One turn moves each row of this set onto another row. After a few examples, where does it send each row asked below?
Q_562: [  8  -6   9   9   5   6   1   1  -2   3 -14  -1   7  -4  10   6  19 -12
  -3  -1  -1 -13  -3   2  19  -2   1   6  -1 -18 -14  -7  13  10]
Q_737: [ 11  -8   4   4  11  14  14   3  -2  -5   8   1  -5  -8 -21  18  11 -12
   1   9   0  10   2   0  -4  -3  -2   3  10  -3   3  -3  15  12]
Q_285: [-13  -8   2 -13   6  -3 -10   4 -12   3   2   3  -9  13 -13 -11 -16   7
   1   7   0  18   4   6  -4   4   0   7  10  11   6  13   2  -5]
Q_359: [ -9   4  -2  -4   8  -6  11   1   6   2   0  -7   4 -18   1   4  10 -12
   5  -4 -14 -13   0  -1 -12 -16 -10   6  -3   0 -16  -6 -17   2]
Q_905: [ -8  -4   7   6   5   0 -17  -3  -1   0  -8  17   0   8   1  -9  -8   5
  -6   3   2  17   0  11   6   1   1   0   0   7  24  12  -3  -6]
Q_989: [ -5   0  -2  -5  12  -3  13  10  -5   0  -7  -7   8  -4   3   3  15 -14
   1   6 -13 -13  -4  -2   1 -10  -3  10  -7  -6 -21  -9 -17  10]
Q_439: [ -1  -5   8   2   2  -2  15   9   2  -9   4 -12 -16 -11 -15  21  16 -16
   6  11   3  11  -2  -9   4  -9  -1   7   0   2  -1  -1   4   7]
Q_871: [-18   4  -3 -12   3 -10 -15   4  -8   8  -9  12  -6  16  -5 -13 -16   6
  -9   5  -4  -7   8   5  -3   5   2   8   8   6   3  11   2  -7]
Q_487: [ -7 -12   5  -7   4  -1 -12   2 -11   0   2   9  -5  14 -10  -9 -14  10
  -3   2   8  18  -2   6   2   3   3   4   8   7  12  15   4  -8]
Q_885: [-10   0   1 -22  12  -6  -5  -5  -3   4  -6  -6 -11  15 -11 -11 -18   0
   3   2  -7   3  11  14  -8  12 -11   9   0   8   2   6  -5  -1]
Q_182: [-12   3   5   4   4  -4 -18  -1   1   2 -14  22  -2   9   4 -10  -9   4
 -11   3  -2   1   2  10   5  -1   0   2  -1   7  22  12  -7  -8]
Q_579: [  6  -8  12   2   0  11   7 -11   9   0  -8   1  -3 -15   0  17  21 -13
   2 -10   7  -1   4  -4  11  -5  -2  -1   5  -9   2   3  18   1]
Q_861: [-13   0   0  -6   1  -8 -17   3  -6   5  -9  18  -2  17  -1 -11 -16   8
 -14   1   4  -6   2   4   4   3   4   5   6   3   9  14   3 -11]
Q_329: [  3  -1   5   8  -2   3  -1 -11  12   4 -10   0   8 -17  12   6  15 -10
  -2 -12  -1 -12   3   1  10  -5  -4  -1   1 -15  -7  -2  15   4]
Q_238: [-22   5  -1 -11   7  -4 -11   1  -1   4 -13   9 -13   8  -5 -13  -9  -2
  -1  11 -15   6  15  10  -2   5  -3   8   5  15  15  11  -7  -1]
Q_856: [ 17 -10   7  14   7  14   4  -1   1  -6   8   8   1 -10  -7  12   9  -9
  -6   2   5  -2  -5   6  10  -3  -1   2   6 -12   4   0  20  10]
Q_488: [-17  -2   2 -10   8   0  -9  -1  -3   1  -7   4 -11   6  -8 -11  -9   0
   3  10 -10  23  13  10  -1   6  -2   6   5  15  17  11  -3   0]
Q_652: [ 12  -4  -2  13   5   7   1  -1   5  -7   4  13  10 -11   7   3   5  -9
 -15   0  -1 -23  -7   8  12  -2  -1   3   0 -15  -4   1  10   9]
Q_357: [-10  -6   6  -1   7   2 -13  -2  -2  -1  -5   8  -4   6  -5 -10  -8   4
   1   6  -2  29   5  11   2   4   0   1   4  11  22  12  -1  -2]
Q_822: [  3 -10   8  -9  11   0  -6  -7  -3  -2  -4   3  -1  19 -10  -1 -13   6
  -3  -6  13  18  -2   9  -2   9  -5  -1  -3   3  16  10  -3  -8]
Q_909: [ -9   6   2 -16   9  -9 -11  -6  -1   8 -15   3 -10  18  -6 -10 -17  -1
  -5   0  -7 -14  12  13  -6  10 -10   8  -1   3   4   4  -2  -4]
Q_433: [-10   3  -1  -3   4 -11  16  13   3  -7   2 -15 -11 -11 -12  15  12 -17
   4  13  -8   0   0  -8  -4 -10  -3   9  -4   4 -10  -5  -9   9]
Q_521: [ -6  -2   4 -11   9   2  20   1   3  -2   2  -6  -6 -16 -11  15  17 -15
  10  -2  -5  -2   1  -7 -11 -16  -9   6   1   7  -6  -1 -15   0]
Q_664: [  0   5 -13   1   7  -1   7   4   6  -6   2   9  11 -10   5   1   4 -13
 -16   4 -12 -31  -1   4   1  -1  -1   6  -2  -9 -11   1  -4  10]
Q_576: [ -6   6  -3  11  -4 -14   0   6  11  -4  -6  -5   3 -13  12   4   9 -13
 -11   3  -6 -21  -4  -2  13  -5   1   6  -9 -12 -13  -2   3   8]
Q_804: [-18   0  -3 -16   5  -8 -11   5 -10   7  -4   4 -10  14 -11 -14 -17   5
  -2   8  -6   5   9   6  -6   5   0  10  10  10   2  10   1  -4]
Q_32: [  3  -4   8  -4   9  -3 -12  -7   0   1 -12  13   0  21  -4   0 -13   6
 -11  -8  14   1  -2   8   1   7  -4  -2  -4  -2  17   9   0 -11]
Q_331: [ -3  -8   4 -18  13  -1  -3  -6  -4  -1  -1  -6  -7  16 -13  -7 -15   3
   4   0   2  19   4  12  -6  11  -9   4  -2   7   8   9  -5  -2]
Q_711: [ 10  -9  14   5   7  12   9   2  -5   1 -13   0  -2  -2  -2  17  24 -15
   1   1   6  -1  -1  -4  18  -4   2   6   3 -12  -6  -5  14   8]
Q_485: [  4  -8  12  -4  11  10  18   8  -8  -2  -9  -4  -5  -1 -11  21  25 -16
   6   5   4   5  -1  -9   7  -8   1   7   2  -4  -5  -5   1   7]
Q_13: [  0  -1   1   4   7  -1   4   5  -2   3 -11  -5  12  -6  12   0  14 -12
  -4   1 -11 -19  -4   3  11  -6  -2   8  -6 -15 -22  -9  -3  12]
Q_893: [ -4   5   6  -8   8  -8 -14  -6   1   7 -18  13  -4  21  -2  -4 -15   3
 -12  -5   4 -15   5  10  -1   8  -6   3  -3  -2  12   6   0 -10]
Q_120: [ -7  -8   4  -4   2  -4 -15   2  -8   2  -4  16  -1  16  -4  -8 -14  10
 -11   0  10   6  -3   5   6   2   4   2   6   3  13  16   4 -11]
Q_401: [ -7   8 -16  -9  12  -2  17   9   3  -5   3   2   4  -8 -10   7   6 -16
  -8  11 -17 -17   6  -3 -12  -2  -1   6   1  -1 -11  -2  -9  12]
Q_422: [  6  -9  13  11  -3   1   7   4   5  -9   0  -6 -11 -12  -4  19  17 -14
  -1   4  10   4  -6  -6  17  -6   1   4  -1  -7   2   1  16   6]
Q_268: [ -1   2  -7  -8  14   6  21   8  -1  -4   6  -2  -4  -8 -22  16   9 -16
   0  13 -10   3   7  -5 -14  -3  -2   6   7   2  -4  -5   1  13]
Q_763: [ -4   4  -2   5   2  -6   0  -5  11   5  -7  -4  11 -19  12  -1   9  -9
  -1  -9 -12 -19   0   3  -1 -11  -8   3  -3 -10 -16  -6  -2   4]
Q_953: [-13   9  -7   2   1 -17   9  11   7  -5  -2 -11  -2 -12   2   6   8 -16
  -5  10 -13 -15  -1  -5  -1  -9  -1   9  -8  -3 -16  -6  -9   9]
Q_634: [-20   8   1  -4   5  -6 -15   1   0   4 -15  18  -8  10   1 -12 -10   0
  -9   8 -10  -6  10  10   1   2  -2   6   1  11  17  11  -9  -6]
Q_175: [  1  -8  11  -7   5  10  18  -5   4  -3  -2  -2 -10 -14 -12  22  23 -15
   8  -5   6   5   3  -8   0 -11  -5   2   6   2   3   3   2  -1]
Q_28: [  4  -3   7  16  -6  -5  -1   2   9  -7  -5  -2  -1 -12   9  10  13 -12
  -9   1   5 -11  -6  -2  22  -4   2   3  -5 -13  -4   1  16   6]
Q_925: [ -3  -3   3  -9  14   2  21  12  -8  -2  -5  -7   0  -2  -9  14  21 -16
   5   7  -6   0  -2  -8  -1 -11  -1   9  -2  -1 -13  -7 -15   8]

Q_357 -> Q_488
Q_822 -> Q_331
Now these:
Q_175 -> Q_521
Q_120 -> Q_487
Q_664 -> Q_652
Q_576 -> Q_28
Q_562 -> Q_711

